In the rows, 128 means zero.
One turn moves every row onto another: examples first, then more rows asked
q_805: [ 92 151 150 140 146 117 137 103 139 127 115 130 105 138 135 121 147 110
 105 159 111 133 128]
q_39: [128  76 119 124 154 117 125 124 166 134 119 125 126 132 121 119 146 140
 142 167 114 123 148]
q_441: [128 139  91 121 139 130 138 121 164 133 140 120 136 149  99 128 146 136
 155 129 116 106 135]
q_261: [102 166 120 143 154 128 140 103 153 134 120 116 115 142 135 112 149 133
 135 118 120 124 175]
q_618: [126 167 126 115 164 109 146 148 149 144 115 149 109 166 100 126 154 157
 123 141 111 116 164]
q_831: [ 95 174 141 122 154 120 143 120 136 133 117 143 109 143 105 136 146 101
 126 154 106 126 133]
q_473: [109 132 127 124 138 112 128 153 144 130 115 137 116 150 116 144 142 135
  86 128 103 128 191]
q_246: [123 135 122 125 142 101 136 111 188 126 132 124 120 145 118 112 150 121
 158 121 117 120 154]
q_259: [112 180 109 133 145 141 145 111 143 130 124 124 129 140 117 121 140 138
 140 127 119 110 171]
q_665: [119 145 123 125 162 143 134 153 173 147 119 131 114 137 111 116 146 103
 145 170 113 130 163]
q_41: [133 146 115 132 146 130 140 132 133 135 119 135 120 159 120 120 148 182
  95 158 119 109 143]
q_773: [146 136 117 130 149 163 126 137 149 133 123 124 125 128 116 119 140 122
 129 183 127 116 143]
q_148: [ 89 104 146 123 139  97 136 139 159 124 128 140 114 144 133 106 141 115
 127 163 110 133 130]
q_558: [101 159 125 133 144 141 139 111 119 130 121 130 119 140 115 136 143 121
 107 166 112 119 113]
q_621: [121 124 132  96 146 118 139 139 122 127 124 167 137 134  93 139 136 119
 145 149 115 119 151]
q_531: [124 142 145 135 156  97 137 124 157 133 110 137 100 158 137 106 155 163
 102 145 119 127 163]
q_386: [111 100 119 122 147 124 127 136 123 129 137 130 122 145 116 126 145 130
 120 163 123 119 100]
q_834: [125 121 127 129 142 117 117 141 129 126 116 130 114 147 120 147 146 142
  79 125 116 126 178]
q_405: [137  91 109 112 152 127 130 134 158 135 123 133 135 133 100 131 141 140
 151 169 113 112 146]
q_125: [124  94 123 112 156 109 133 137 176 137 118 137 126 135 106 122 144 128
 159 162 107 122 161]
q_866: [131 119 133 143 165 139 119 128 164 140 118 115 103 131 138 108 154 112
 126 167 128 137 150]
q_468: [100 135 122 137 149 116 134 126 114 138 126 131 121 171 117 118 140  97
 132 130 116 123 188]
q_17: [119 123 131 144 136 119 126 107 104 122 125 126 125 160 133 111 135 108
 117 140 129 118 179]
q_730: [124 117 105 140 127 124 132 101 173 122 137 109 131 142 134 109 145 144
 133 136 121 114 135]
q_735: [130 137 126 118 131 121 125 148 130 121 117 141 124 144 108 149 137 141
  87 134 111 116 183]
q_645: [109  86 117 125 149 130 127 123 110 134 127 138 132 138 124 132 145 139
 112 150 122 130 127]
q_754: [132 147 122 138 150  66 127 128 164 124 124 136 119 152 105 144 137 139
 115 162 122 113 164]
q_322: [114 132 107 152 141  78 130 127 164 128 126 124 126 156 120 138 134 153
  97 171 117 116 155]
q_323: [108 138 111 136 128 136 138 126 104 128 130 132 140 165 114 118 127 112
 123 149 117 109 179]
q_836: [120 162 113 145 147 142 134  94 135 126 124 112 123 137 134 117 145 146
 125 126 129 114 160]
q_666: [ 86  99 146 119 142 100 140 132 150 130 118 154 125 137 133 114 140 118
 127 150 105 142 163]
q_722: [128 140  97 143 158  83 125 134 148 137 130 125 123 160  97 155 141 148
 110 160 122 111 147]
q_200: [118 131 138  99 145 106 137 149 140 122 132 155 122 142  95 129 138 109
 149 160 117 114 126]

q_836 turns into q_259
q_618 turns into q_531
Now these:
q_665 turns into q_866
q_39 turns into q_405
q_441 turns into q_246
q_200 turns into q_148
q_473 turns into q_834
q_323 turns into q_468
q_805 turns into q_558
q_645 turns into q_621
q_754 turns into q_322

One turn moves every row onto another: examples first, then more rows asked
q_658: [129 134 110 155 125 104 155 148 140 118 151 133 135 160 119  93 118  78
 135 118 152  81 139 144 132 107 129 132  83 126  93  95 129 124 151 115]
q_463: [106 131 116 115 141  48 128 135  76 101 169 114 144 163 128 116 126 104
 155 130 137 147 162 107 115 106 141 134  70 134  82 110 127 110 168 116]
q_744: [129 123 114 138 144  81 165 129  98 120 126 125 132 174 137 110 106 110
 139 144 113 148 144 127  93 100 141 105  82 153 100 116 126 121 132  82]
q_211: [124 132 100 117 129  60 119 132  91 135 171 128 151 136 119  97 128  79
 132 123 126 130 159 109 109 132 135 128  82 126  67 108 115 102 148  99]
q_585: [125 155 119 121 147 108 147 157 117 140 148 153 138 148 147  85 113  89
 121 139 127 144 163 120 125 103 144 144  87 134  89 127 125 129 108 118]
q_162: [119 157 108 113 132  96 151 120 137 113 146 164 136 154  96  88 133  92
 162 136 145  96 141 103 104 129 132 131  78 148  95 120 121 133 139 110]
q_32: [126 118 122 144 140  58 162 155 106 105 176 115 107 147 122 111 126 120
 142 148 153  96 166 136 125 110 130 112  83 151 123  98 121 143 157 121]
q_566: [133 142  85 120 126  81 142 144 143 125 153 145 110 122  98 110 108 132
 145 144 161 133 154 109 132 110 134 131  76 148 114 139 110 138 151 128]
q_690: [121 118 114  94 153  36 119 156 118 126 164 130 128 138 119 124 118  93
 134 130 139 152 159 132 127 110 125 133  76 138  87 117 124 125 158 124]
q_993: [100 130 126 144 134  77 169 122 117 122 162 137 134 145 131 110 111  63
 136 140 148 117 181 119 103  95 133 113  75 164 111 123 131 111 157  99]
q_242: [121 146 117 114 151 108 139 155  76 113 184 137 116 148 128  61 123 112
 162 141 135 113 154 124 117 117 139 131  88 105 103 117 124 123 136 106]
q_376: [109 132  96 133 160  97 130 113 113 111 139 130 135 150 126  80 114 127
 149 147 117 166 134 138 118 109 126  96  98 153  98 109 121 134 152  87]
q_213: [116 145 105 157 148 112 141 137 140 108 156 126 136 146 110 105 105  92
 147 126 157 129 163 144 150  79 107 147  79 130  98 113 145 121 173 115]
q_202: [141 131  84 161 127 111 160 142 113 106 165 122 129 170 119 100 133 108
 155 136 143 102 163 126 140  94 109 152  62 123  96 100 128 111 162 119]
q_27: [118 134  75 134 116  97 136 144 105 102 166 128 138 133 113 109 104 128
 156 122 145  89 188 107 111 115 132 138  70 145  87 119 112 131 144  94]
q_945: [135 131  89 146 119 107 151 141 120 129 161 133 112 133 109 103 132  99
 144 135 162 116 126 146 142  88 121 136  92 121 116 120 127 120 187 113]
q_564: [111 108  94 148 122 120 165 142 121 114 140 142 141 165 125 107 131  92
 138 129 168 116 136 136 141  98 127 155  82 153 107 123 143 112 158 111]
q_62: [123 118 104  84 150 122 136 135 101 105 161 136 124 155 118  98 129  91
 165 131 126 144 198 134 125 106 128 143  87 143 100 114 131 127 153  91]
q_903: [ 98 128  90 143 140  91 162 102  71 124 163 133 125 128 118  95 146 101
 126 137 131 104 156 117 133 111 114 147  92 157 107 121 114 125 166  97]
q_458: [147 122  96 134 165  87 143 142 102 123 147 127 117 145 118  94 118 128
 155 148 108 152 152 150 105 111  99 116  78 145  89 119 134 114 129  76]
q_925: [134 126 104 121 131  53 118 162  97 129 162 128 138 134 132 109 150 116
 149 149 153 159 135 137 124 128 138 129  85 145  84 120 128 101 138 121]
q_234: [128 173 110 115 153  84 143 120 123  89 150 130 133 135 116 135 122 108
 173 131 140 111 160 135 112  82 127 137  62 155  95 130 133 130 159 117]
q_195: [142 138 109 101 133 111 132 146 121 105 173 120 129 125 140  96 114 104
 141 115 141 143 162 146 122 100 167  96  90 152  96 115 124 126 164 117]
q_306: [103 125 110 108 155  65 118 128  99 117 151 138 158 152 117  91 145  99
 134 131 139 143 133 120 137 145 131 146  92 149  76 110 128 116 135 121]
q_502: [150 134 107 100 147 103 166 141  86 113 147 123 113 147 132 105 137 128
 120 117 129 138 142 128 143 108 153 148  79 153 100 130 123 127 140 133]
q_146: [114 163 114 168 141  91 141 127 124 126 166 132 131 115 109  66 138 112
 135 140 151 134 149 132 134 127 120 110  99 164  93 109 128 122 151 113]
q_299: [128 103  85 118 159  89 154 113  90 124 151 127 124 136 122  94 102 114
 119 125 109 130 127 134 109 112 126 105  86 147  99 130 120 120 149  80]
q_402: [117 147  94 132 137 101 139 146  98 113 145 147 149 120 127 125 131 125
 151 143 162 102 134 136 120 110 133 155  92 159  99 146 137 129 120 100]
q_314: [141 125 103 143 161  84 155 146 127 117 164 139 133 137 124 115 154 109
 139 156 137 131 176 145 135 109  91 141  75 183  98 113 142 127 136 118]
q_447: [125 114 104 128 173  71 146 149 113 110 159 132 125 166 133  89  95 131
 133 146 110 128 138 131 109 106 118 100  77 135 101 105 122 148 133 102]

q_945 turns into q_564
q_306 turns into q_211
q_314 turns into q_146
Now these:
q_376 turns into q_299
q_234 turns into q_566
q_195 turns into q_502

One turn moves every row onto another: examples first, then more rows asked
q_106: [131 154 110 128 135 119 135 123 135 123 148 136 110 108 131 117 116 114
 135 114 100 145 141 107 124 129 100 124 105]
q_960: [144 113 121 157 117 139 142 139 121 151 109 155 129 121 107 136 134 148
 139 108 126  95 109 123 120 157 121 159 128]
q_181: [146 126 121 139 140 155 133 136 106 146 134 160 130 100 116 145 141 140
 154 115 127 114  93 137 139 133 113 173 132]
q_190: [158 103 140 140 117  92 132 148 149 119 135 159 131 116 108 110 154 121
 111 104 126 115 117 132 156 142 119 131 128]
q_225: [173 125 147 122 135 111 118 151 147 124 138 160 129 100 128 107 155 110
 125 119 122 123 109 130 165 139 110 138 116]
q_330: [150 130 134 125 133 137 158 125 116 132 113 144 140 101 111 140 138 140
 142 110 115 120  93 127 134 155  98 163 132]
q_989: [123 143  98 143 111 119 130 129 130 127 139 154  96 121 125 112 111 128
 135 110 108 132 143 109 114 125 112 121 101]
q_976: [158 111 129 141 126 116 103 165 141 118 146 179 123 110 117 112 154 121
 135 112 131 112 114 143 161 124 126 141 122]
q_334: [116 123 109 133 101 111 123 130 128 125 158 143  99 125 118 123 122 123
 130 116 121 135 152  98 113 133 114 134 125]
q_873: [154 124 126 144 140 151 148 137 141 133 108 165 131  99 119 140 136 134
 148 118 116 101 107 113 129 156 109 157 107]
q_193: [115 144 101 142 109 126 143 138 115 125 135 158  97 120 123 103 116 136
 146 113 102 128 137 116 118 116 127 129 115]
q_291: [147 128 156 138 142 114 125  99 153 135 132 118 132 106 134 154 133 111
 127 133 130 115  87 135 127 135 137 121 108]
q_525: [140 114 155 142 125 121 123 117 151 112 133 157 109 112 146 143 139 109
 158 135 131  92  91 114 133 132 162 128 110]
q_851: [140 100 129 145 135 144 142 134 124 144 140 149 136 102 114 149 148 132
 141 113 136 108 115 112 136 156 121 167 144]
q_390: [125 144 118 125 126 134 116 145 119 138 163 149  98 120 124 119 130 117
 151 143 106 128 142 106 119 110 120 159 115]
q_741: [113 123 123 119 103 116 142 133 123 120 152 142 102 119 121 114 130 123
 138 127 112 135 148  90 118 135 121 143 136]
q_281: [133 126 131 161 134 120 125 108 150 121 125 148 123 111 125 152 125 129
 138 119 130 106  83 154 123 116 148 114  98]
q_680: [123 145 113 136 147 127 152 131 137 122 152 138 114 104 130 114 125 112
 140 120  93 136 147 104 129 123 117 130 112]
q_653: [139 121 167 130 142 104 131 111 143 110 148 123 129 118 130 154 146 104
 148 130 122 104  88 128 136 128 148 139 133]
q_235: [137 125 154 143 108 105 116 117 119 131 132 140 110 139 123 142 136 126
 149 130 129  92  76 142 122 117 158 141 126]
q_830: [146 139 156 125 116 119  95 115 127 141 124 122 122 122 133 145 129 128
 144 136 137 111  78 148 118 134 140 133 121]
q_892: [119 109 142 139 109 109 124 110 145  97 123 139 128 116 119 154 129 136
 143 112 140 112  90 144 119 137 145 116 132]
q_475: [122 138 109 126 121 126 104 137 121 131 174 144 100 120 122 129 125 116
 144 126 118 139 145 110 120 116 111 149 122]
q_838: [142 145 145 146 144 122 119 122 134 113 128 147 120 118 139 140 130 118
 167 121 114  96  77 150 134 112 155 128 110]
q_345: [136 128 158 135 114  99 143 108 132 108 113 129 123 123 136 132 130 124
 148 111 120 101  81 132 129 142 152 116 131]
q_437: [161 124 142 122 111  99 110 155 121 125 134 154 130 119 114 103 151 128
 126 106 127 123 101 149 158 135 114 141 141]
q_884: [132 117 150 124 120 132  91 124 147 106 134 146 121 106 138 156 135 123
 162 135 146 109  93 132 122 137 146 131 122]
q_716: [171 130 132 144 119 104 119 153 136 137 123 170 121 119 115 100 145 127
 118 111 118 111 101 148 154 126 117 133 105]
q_167: [126 156 121 126 127 111 140 132 109 143 150 118 114 129 114 112 124 123
 134 123  93 136 135 121 118 118 111 147 129]
q_156: [129 159 113 119 126 115 119 128 112 134 159 125 110 122 121 121 119 120
 137 116 104 148 133 123 120 118  99 141 123]

q_525 turns into q_838
q_976 turns into q_716
Now these:
q_167 turns into q_741
q_960 turns into q_330
q_281 turns into q_830
q_989 turns into q_156

One turn moves every row onto another: examples first, then more rows asked
q_974: [124 138  79 115 123 125 145 138 138 139  91 111]
q_634: [166 144 101 130 139 145 114 175 128 116 118 119]
q_607: [147 115  97 143 136 123 151 157 125 110  94 119]
q_16: [156 146  65 145 160 124 130 160 120 126  82 100]
q_508: [141 150  77 114 134 130 151 150 150 109  76 144]
q_751: [152 139 114 119 167 123 105 155 106 118  91 145]
q_624: [147 148  77 145 173 145 102 151 126 132 111 123]
q_134: [136 107 105 141 131 127 132 147 129 124 105 135]
q_501: [141 154 112 116 153 123 126 126 149 137 120 147]
q_715: [139 144 123 100 151 134 137 133 120 140  99 123]
q_968: [166 155 114 129 125 125 134 169 145 122 116 123]
q_545: [155 172 110 134 125 117 142 159 150 144 101 140]
q_192: [126 138  76 130 129 116 158 155 144 123  85 134]
q_527: [131 153 127 108 147 121 129 143 125 119 103 148]
q_780: [136 149  85  89 151 118 112 143 139 147  92 141]
q_791: [135 139 110 111 135 134 129 134 143 113 103 157]
q_740: [131 163  94 106 161 115 113 154 126 131  81 160]
q_355: [147 124  63 142 149 118 134 168 125 123  72 132]
q_486: [163 124  98 136 138 130 143 135 117 126  79 106]
q_746: [153 172 102 138 149 112 151 145 159 134 107 120]
q_374: [143 155  62 138 139 128 146 131 156 126  90 132]
q_562: [144 168  89 105 159 118 127 165 126 122  64 142]
q_511: [145 172  88 143 138 130 138 158 140 159  86 151]
q_325: [163 138  89 139 162 140 118 155 140 113 124 111]
q_955: [162 162 110 132 150 122 127 146 150 111 122 113]
q_176: [140 125 116 132 156 116 109 162 105 138  93 133]
q_264: [153 174  81 109 180 132 120 146 133 133  86 141]
q_230: [144 127  96 151 134 116 137 140 137 130 117 106]
q_703: [155 146 115 122 176 119 110 155 114 137 113 115]
q_81: [159 129  59 124 139 114 119 145 137 134  72 124]
q_359: [175 136 103 110 167 123 111 139 119 135  80 136]
q_931: [157 143  80 139 152 158 110 174 118 131 103 131]
q_199: [138 158  69 151 173 134 125 151 134 154  95 130]
q_683: [145 160  75 144 152 150 118 164 123 153  87 148]
q_99: [138 182  90 143 160 117 134 141 145 152  93 133]
q_954: [146 136  83 134 155 111 131 177 112 134  66 119]

q_931 turns into q_634
q_703 turns into q_230
Now these:
q_780 turns into q_81
q_134 turns into q_791
q_99 turns into q_199
q_192 turns into q_740

One turn moves every row onto another: examples first, then more rows asked
q_970: [130 159 122 143 112 125 126 154 140 124 160 145 107 146]
q_514: [120 131 124 108 145 113 149 148 123 104 126 127 122 103]
q_237: [113 126 118 161 128 119 141 161 139 113 143 121 108 144]
q_297: [126 118 133 141 133 116 126 169 143 105 115 122 146 146]
q_753: [130 171 136 136 125 163 131 129 153 108 115 128 113 125]
q_417: [118 145 136 125 132 143 125 115 101 112 139 118 142 162]
q_45: [123 174 123 127 105 121 124 127 114 105 127 141  99 124]
q_284: [142 144 126 109 113 123 131 152 133 116 125 152 130 170]
q_272: [143 141 124 125 128 138 124 190 134 117 135 130 127 133]
q_678: [140 162 133 125 128 168 141 137 142 107 106 124 119 126]
q_961: [ 97 142 129 135 138 150 121 139 110 113 148 105 106 149]
q_783: [100 156 135 134 107 139 154 126 116 126 145 151 117 138]
q_130: [136 159 129 104 113 124 123 142 109  98  98 138 123 129]
q_493: [113 143 153 105 118 137 134 146 123 113 107 149 154 141]
q_498: [114 146 128 125 136 105 141 129 132 109 146 136 122 100]
q_985: [131 127 123 148 119 110 148 132 128 112 132 136 140 163]
q_296: [130 164 132 122 123 162 138 125 151 106 105 131 109 140]
q_357: [110 150 126 106 122 130 144 121 136 112 107  95 128 154]
q_82: [127 164 127 125 119 132 118 162 113 101 117 126 107 102]
q_597: [ 93 144 143 128 127 150 134 179 129 118 128 129 114 113]
q_377: [108 147 132 143 125 119 123 145 143 128 145 147 155 152]
q_177: [110 137 129 102 136  98 139 125 136 102 123 141 121 121]
q_824: [117 133 113 142 134 139 157 167 116 131 149 131 138 142]
q_762: [103 166 132 136 120 128 129 120 146 118 133  93 126 132]
q_247: [107 138 145 120 144 145 102 149 119 105 126 108 139 147]
q_136: [119 152 127 124 131 140 143 143 130 116 119  81 139 122]
q_209: [ 96 126 120 117 135 126 134 171 141 121 121 137 126 165]

q_284 turns into q_272
q_493 turns into q_597
q_762 turns into q_357
Now these:
q_498 turns into q_177
q_247 turns into q_961
q_824 turns into q_377
q_678 turns into q_753
q_130 turns into q_82
q_297 turns into q_237

